(in the rows, 128 means zero)
First come named turns, each shown by rows before and after it. For each pair of rows after them, which turns, in which order, take the first row to the second? The first pair is done for you.
T:
[121 125 123 133 130 113 129 178 140] => [119 134 112 149 120 128 139 168 124]
[143 138 161 115 120 144 115 144 136] => [145 138 157 127 121 147 118 150 136]
[130 126 150 127 110 145 129 131 108] => [130 123 152 117 112 141 130 127 108]
A:
[123 125 118 126 140 114 128 136 131] => [129 131 135 111 127 129 125 117 129]
[144 136 155 109 162 141 118 132 150] => [134 131 141 123 175 122 117 144 157]
[143 105 142 124 159 105 130 173 147] => [130 109 148  87 152  99 137 114 144]
[137 129 134 119 119 151 138 124 127] => [122 125 115 138 139 129 137 144 131]
B:
[140 150 153 112 130 153 131 109 116] => [133 156 137 123 127 148 140 105 109]
[123 146 136  89 101 154 132  56 114] => [115 163 101 149  94 172 136  89  90]
[128 144 109 155 100 175 127 114  94] => [153 132 146 138 109 180 114 145 114]
K:
[ 92 143 123  90 115 135 127 119 135] => [102 143 132  90 108 153 123 128 131]
[ 98 153  82 162 120 122 146 113 108] => [102 156  90 155 109 132 145  99 100]
[145 130 112 152 128 141 123 146 112] => [141 127 102 154 132 126 129 149 113]

(2 to 3 turns a pair)
[147 140 146 117  88 179 135 105 100] => [142 138 117 163  98 178 135 153  95]	K, K, T
[159 129 165 128 113 176 118 155 131] => [151 138 159 125 103 184 119 140 117]	T, T
[137 120 129  68  99 150 117  68 121] => [165 111 151  70 102 170  98 125 136]	K, T
[123 138 143  98 141 115 126  90 140] => [127 155 112 168 127 144 127 153 120]	B, B
[ 83 155  99 178  77 152 128 126 112] => [ 92 126 157  83  93 119 115  71 151]	B, B, B
[141 108 157  97 153  99 120 138 153] => [154 135 148 140 116 164 118 167 121]	B, K, A
[161 144 151 129 120 179  94 186 127] => [134 151 105 173 125 167 104 183 108]	K, T
[123 137 133  90 127 124 124  65 111] => [100 137  98 129 141 106 131  75 104]	T, B
[138 150 123 127 100 177 108 113 102] => [113 153  97 138 108 154 123  95  95]	A, T, A
[125 154 121  98 104 165 129  69 104] => [117 107 119 112 179  74 124 147 156]	A, B, A
[147 151 107 192  78 212  97 167  95] => [ 77  93  89 131 178  38 117  94 157]	B, A, K
[108 132  99 165 139 116 134 138 122] => [119 114 117 148 154 107 125 151 142]	B, K
[115 101 138  97 177  68 121 121 166] => [128 152 136 113  91 173 128  65 101]	B, A, B
[127 100 138 121 146 126 123 153 154] => [131 125 138 115 107 165 125 105 124]	B, B, A
[123 148  85 186 103 170 123 162 100] => [ 87 143  82 130 110 122 142  54 100]	K, A
[113 146  87 153 106 134 146  82 102] => [118 119 137  88 132  94 133  78 140]	T, T
[145 128 142 133 125 149 123 160 134] => [139 139 136 134 108 162 129 128 120]	T, T
